Turns in one plane each, and the order they were made in; the first pair answered:
turn q_674:
[-7 7 19 7 3 23 0 14 14 -6 -8 10] -> [-2 -4 18 4 1 22 5 25 7 -6 -1 7]
[2 -6 -17 -17 5 -6 23 -20 -16 -4 -16 -11] -> [0 -2 -18 -16 4 -7 23 -23 -13 -6 -16 -10]
[-5 4 -1 -5 -9 6 0 4 -3 1 -1 -2] -> [-5 5 -1 -4 -9 6 -1 3 -2 2 -2 -2]
[5 1 5 0 2 1 -19 6 -5 15 -10 6] -> [7 -3 -6 0 -10 -3 0 13 5 -5 19 -1]
turn q_505:
[-5 7 0 -2 -4 -7 -13 9 -1 10 0 1] -> [-7 11 -2 -2 1 -4 -12 1 -1 9 -8 1]
[-1 -5 0 0 17 -5 9 -6 -7 -3 -9 6] -> [6 -11 -1 3 12 -11 8 2 -8 -3 6 5]
[-1 9 4 9 -10 -2 -4 -15 7 7 -3 -1] -> [3 5 2 11 -12 -6 -4 -12 6 7 7 -2]
turn q_451:
[-8 7 10 9 7 17 -2 -1 9 -16 -7 6] -> [-8 8 11 10 4 16 -3 1 12 -16 -4 7]
[8 10 -2 5 4 5 12 -21 16 -13 -1 0] -> [6 10 2 1 9 10 9 -21 10 -6 -16 1]
[6 -16 11 1 4 5 1 18 -11 3 2 1] -> [5 -14 13 1 1 4 -2 21 -7 4 5 3]
[5 -12 -5 9 5 1 -6 -3 -23 -1 1 -9] -> [-1 -8 2 5 1 3 -16 3 -21 9 -9 -5]
Then:
(two turns a pair)
[4 -23 8 2 -4 4 3 8 -7 -3 8 3] -> [1 -18 14 3 2 6 -7 1 -9 6 -8 7]	q_674 then q_674
[-4 -10 -10 -7 3 -1 1 5 -5 1 -1 -4] -> [-6 -8 -9 -8 3 1 0 4 -5 1 -6 -4]	q_505 then q_505
[12 -9 6 6 14 10 2 -1 -11 -3 -7 0] -> [7 -4 3 3 -6 6 7 11 7 -13 14 0]	q_451 then q_674
[1 -6 -4 4 6 2 4 -7 -5 -6 4 -1] -> [-4 4 2 6 2 3 -4 -8 5 -5 0 5]	q_505 then q_674
[3 5 -6 7 -1 -12 -8 -9 3 6 6 2] -> [8 -6 -5 4 2 -11 -6 -2 -7 10 6 0]	q_674 then q_451
[-6 -1 10 -2 1 -1 -13 9 2 19 -4 2] -> [-10 10 7 2 -2 -2 -13 -1 13 12 -4 3]	q_674 then q_674
[-5 2 11 -5 -20 7 -15 4 17 3 -11 6] -> [12 -2 -11 8 -10 -14 -10 -21 7 -2 8 -4]	q_505 then q_505
[11 6 19 4 -2 -1 -8 12 -4 18 -8 11] -> [17 -5 1 2 -6 -5 18 14 -7 -2 17 -2]	q_505 then q_674
[8 -5 14 19 1 4 -14 7 4 -1 10 3] -> [4 4 9 19 11 7 -12 -13 2 -3 -8 1]	q_505 then q_505
[-9 12 -6 -6 -14 -4 3 -3 11 -6 3 0] -> [-4 0 2 -9 -2 -2 -7 3 -10 15 -14 1]	q_505 then q_674
[-16 10 5 -2 -3 22 9 -1 5 -15 -25 5] -> [7 -10 -8 5 15 4 6 -14 -27 1 -19 -3]	q_505 then q_674
[4 -16 8 2 0 13 6 19 3 -12 15 -6] -> [-7 -4 10 -3 5 24 8 7 8 -16 -7 -3]	q_505 then q_674
[-12 12 12 10 -2 7 6 2 9 -1 -3 -2] -> [-7 4 8 8 10 7 8 -5 -7 6 -13 -7]	q_674 then q_505
[10 -12 4 1 -4 3 2 15 -7 2 9 0] -> [1 11 0 8 -4 3 1 -10 13 -11 3 4]	q_451 then q_674
[8 7 4 22 5 -5 -11 -11 10 -3 5 7] -> [13 -3 8 20 1 -5 -9 4 7 -3 15 7]	q_451 then q_505
[13 -4 10 7 1 -14 -6 1 6 4 21 -15] -> [11 -10 14 1 17 -3 -5 -6 -11 10 -5 -17]	q_451 then q_451
[22 -13 3 2 21 -2 -12 -6 -23 9 -4 -5] -> [11 10 -5 9 -4 -5 0 -8 17 -23 25 -3]	q_505 then q_674
[6 -10 5 4 10 -1 -10 1 -11 17 -3 -5] -> [3 -8 7 3 10 1 -10 1 -10 18 -8 -4]	q_505 then q_505
[11 -7 -5 4 11 -4 0 -7 -8 1 0 -2] -> [8 -7 2 3 -2 -2 -1 11 3 -3 15 2]	q_674 then q_505
[15 -8 9 16 10 8 5 8 -21 -7 15 -3] -> [3 15 10 20 14 13 -1 -17 -7 -12 -6 2]	q_674 then q_451
[5 -19 -3 -6 -3 -16 -16 7 -16 22 -2 4] -> [-11 2 -1 -9 -25 -6 -6 14 21 -4 10 8]	q_674 then q_505
[-8 0 -5 -18 -8 11 9 9 6 -8 -12 -4] -> [-10 5 -4 -15 -14 7 2 11 14 -6 -8 -1]	q_674 then q_451
[-6 11 -8 -4 -13 -6 2 1 9 -4 9 -4] -> [-1 6 -6 -1 1 -9 -9 -9 -8 14 -8 -3]	q_674 then q_505
[-12 17 -3 -7 -21 -12 -10 -3 21 5 6 2] -> [-7 5 -3 -6 -23 -6 5 11 19 -8 22 -3]	q_451 then q_505
[-5 9 -2 -4 -12 -5 -3 4 9 1 0 0] -> [1 2 -3 -2 -12 -8 -2 8 4 2 9 -1]	q_674 then q_451
[10 -7 -7 -5 2 -4 8 -4 2 -11 10 -7] -> [14 -5 -4 3 4 -11 -6 -8 1 -1 10 -1]	q_674 then q_505
[6 7 6 4 2 5 -5 -1 3 8 -10 6] -> [10 5 0 9 -2 -1 2 -3 8 -2 8 3]	q_451 then q_451
[4 2 -12 0 14 -4 9 -13 -3 -2 -12 -3] -> [6 -10 -10 -10 0 -6 15 14 -3 -1 4 -6]	q_451 then q_674
[0 7 -6 4 -1 -2 9 -13 4 -8 0 -4] -> [-6 9 2 -1 -2 2 -1 -8 4 3 -15 1]	q_451 then q_451
[-4 -2 8 -5 1 15 6 8 -1 -7 -7 0] -> [-6 5 6 -4 3 11 -2 -3 -1 1 -16 1]	q_505 then q_451
[0 -4 0 0 -6 -3 -2 11 -5 8 -3 -3] -> [-5 4 0 0 -10 -4 -5 9 3 6 -3 -1]	q_505 then q_451
[12 -1 1 6 -6 -7 -11 11 -6 6 3 -2] -> [12 4 -8 10 0 -6 1 -6 -3 -10 6 -7]	q_674 then q_451
[0 8 8 -3 -15 -14 -24 12 7 3 3 7] -> [-2 17 -1 1 -13 -16 -16 -4 15 -10 9 3]	q_505 then q_451
[5 -10 7 2 8 7 -2 7 -12 5 -1 0] -> [1 0 -3 4 1 7 10 -1 4 -14 12 -4]	q_505 then q_674
[2 6 -7 10 -4 -8 7 -11 17 -12 17 -1] -> [4 -5 -5 7 4 3 19 -6 6 -19 13 -5]	q_505 then q_451
[13 -11 0 6 0 -10 -8 1 -14 11 11 0] -> [1 3 6 5 -15 -3 -9 9 11 0 17 7]	q_674 then q_505
[-15 15 -8 -9 -1 7 7 -14 7 -5 -15 -1] -> [-4 12 -19 0 -4 -11 6 -19 6 -5 7 -4]	q_451 then q_505
[-9 5 4 -5 -8 6 8 9 10 -5 2 0] -> [-1 4 -9 3 -1 -4 11 -10 5 -8 8 -5]	q_505 then q_505
[1 -8 1 2 -8 -4 -13 7 5 8 13 2] -> [1 2 -3 9 3 -2 -14 -16 7 3 2 2]	q_451 then q_674
[7 -9 -11 -11 9 -1 14 -6 -20 -4 -9 -11] -> [-5 5 5 -15 -18 -7 -13 15 3 14 -6 4]	q_451 then q_451
[5 8 18 12 -3 8 -7 7 4 -8 13 13] -> [7 14 8 16 8 5 -4 -17 0 -11 5 8]	q_505 then q_505
[0 1 3 10 3 8 3 -9 2 -4 -6 0] -> [4 0 0 12 1 1 0 -11 0 -1 0 -1]	q_451 then q_505
[7 -8 -10 -6 -6 -12 13 8 -7 -5 6 -9] -> [0 -7 1 -13 -3 -5 2 11 -12 10 -16 -4]	q_451 then q_451
[-2 -4 -4 -13 1 6 26 5 -4 -12 -2 -12] -> [-11 7 0 -16 -2 9 21 2 5 -11 -11 -8]	q_451 then q_674
[-5 6 -3 -2 -7 0 2 0 5 -7 3 0] -> [-3 2 1 -3 4 4 0 -3 -8 0 -11 0]	q_451 then q_674
[-1 3 3 5 -10 -1 -1 4 12 -5 14 5] -> [-3 -5 12 -3 -3 8 -5 13 -2 7 -5 6]	q_505 then q_674
[1 -4 -5 -4 -4 -5 0 -5 -7 0 0 -2] -> [-2 -1 -2 -6 -6 -5 -4 -3 -5 3 -3 0]	q_451 then q_451
[-3 -7 -13 1 -8 -3 6 -4 6 -5 8 -7] -> [-4 -7 -11 0 2 3 5 -13 -1 -1 -10 -6]	q_451 then q_674
[-2 1 11 1 3 12 4 9 -2 -5 -5 5] -> [-4 7 9 2 5 8 -3 -1 -1 1 -13 6]	q_505 then q_451
[-1 -3 -3 -9 -12 2 10 20 4 -12 13 -3] -> [-12 8 0 -13 -9 11 9 11 10 -15 -4 0]	q_505 then q_451
[4 5 -7 -18 -12 -1 4 3 1 -1 7 -11] -> [1 16 -5 -14 -12 -3 -6 -6 8 2 1 -6]	q_674 then q_451
[11 -6 -8 8 11 -20 -18 -13 -18 20 -2 -1] -> [10 -5 -16 6 -7 -26 -4 -1 -3 2 28 -5]	q_451 then q_674
[3 6 -2 6 -1 3 2 -3 7 -7 2 3] -> [7 0 -4 7 1 1 4 -1 2 -6 7 1]	q_451 then q_505
[-10 -7 -19 -7 3 -4 14 -14 -2 -5 3 -1] -> [-16 6 -8 -2 2 -3 -6 -18 8 5 -10 10]	q_505 then q_674
[-22 11 13 -22 -10 2 -21 6 -7 25 -29 7] -> [-13 21 -8 -9 -9 -23 -25 -23 -2 24 -13 3]	q_505 then q_451
[12 -6 4 16 3 -4 -2 -5 1 15 -2 11] -> [13 -6 2 17 1 -5 -1 -5 3 12 3 10]	q_451 then q_451
[-7 4 -6 -10 5 3 13 -9 0 -7 -8 -11] -> [-7 -5 -1 -17 -1 3 12 8 -5 0 -5 -10]	q_451 then q_674
[6 2 3 3 3 -3 -12 -4 -2 5 -6 11] -> [10 0 -1 6 1 -8 -10 -3 0 3 4 10]	q_505 then q_451
[-2 8 -3 0 -8 -3 5 -9 6 -2 1 -1] -> [2 -3 1 -3 2 1 4 -4 -10 8 -8 -2]	q_451 then q_674
[4 6 -2 4 4 -1 2 7 3 12 10 3] -> [2 9 -2 4 2 1 4 8 7 7 10 4]	q_505 then q_451
[1 6 -9 5 5 -2 -5 12 -13 16 -1 -1] -> [4 6 -13 7 2 -6 -3 12 -9 11 10 -1]	q_451 then q_451
[-10 4 -2 -9 10 3 -12 -10 -5 4 -26 -3] -> [-7 13 -10 -1 -1 -14 -18 -17 7 3 -8 -2]	q_451 then q_505
[8 -13 -3 1 4 -14 -11 9 -20 27 -2 -1] -> [-5 -3 8 -5 -3 -3 -15 17 -8 28 -15 6]	q_451 then q_505
[-7 3 -20 3 12 -1 19 -13 -3 -15 3 -12] -> [-3 -13 -11 -1 16 6 21 6 -18 -7 0 -12]	q_505 then q_451
[-5 -4 6 -17 -7 8 2 10 0 4 -14 -1] -> [-6 7 1 -14 -7 0 -6 -5 4 8 -18 0]	q_505 then q_451
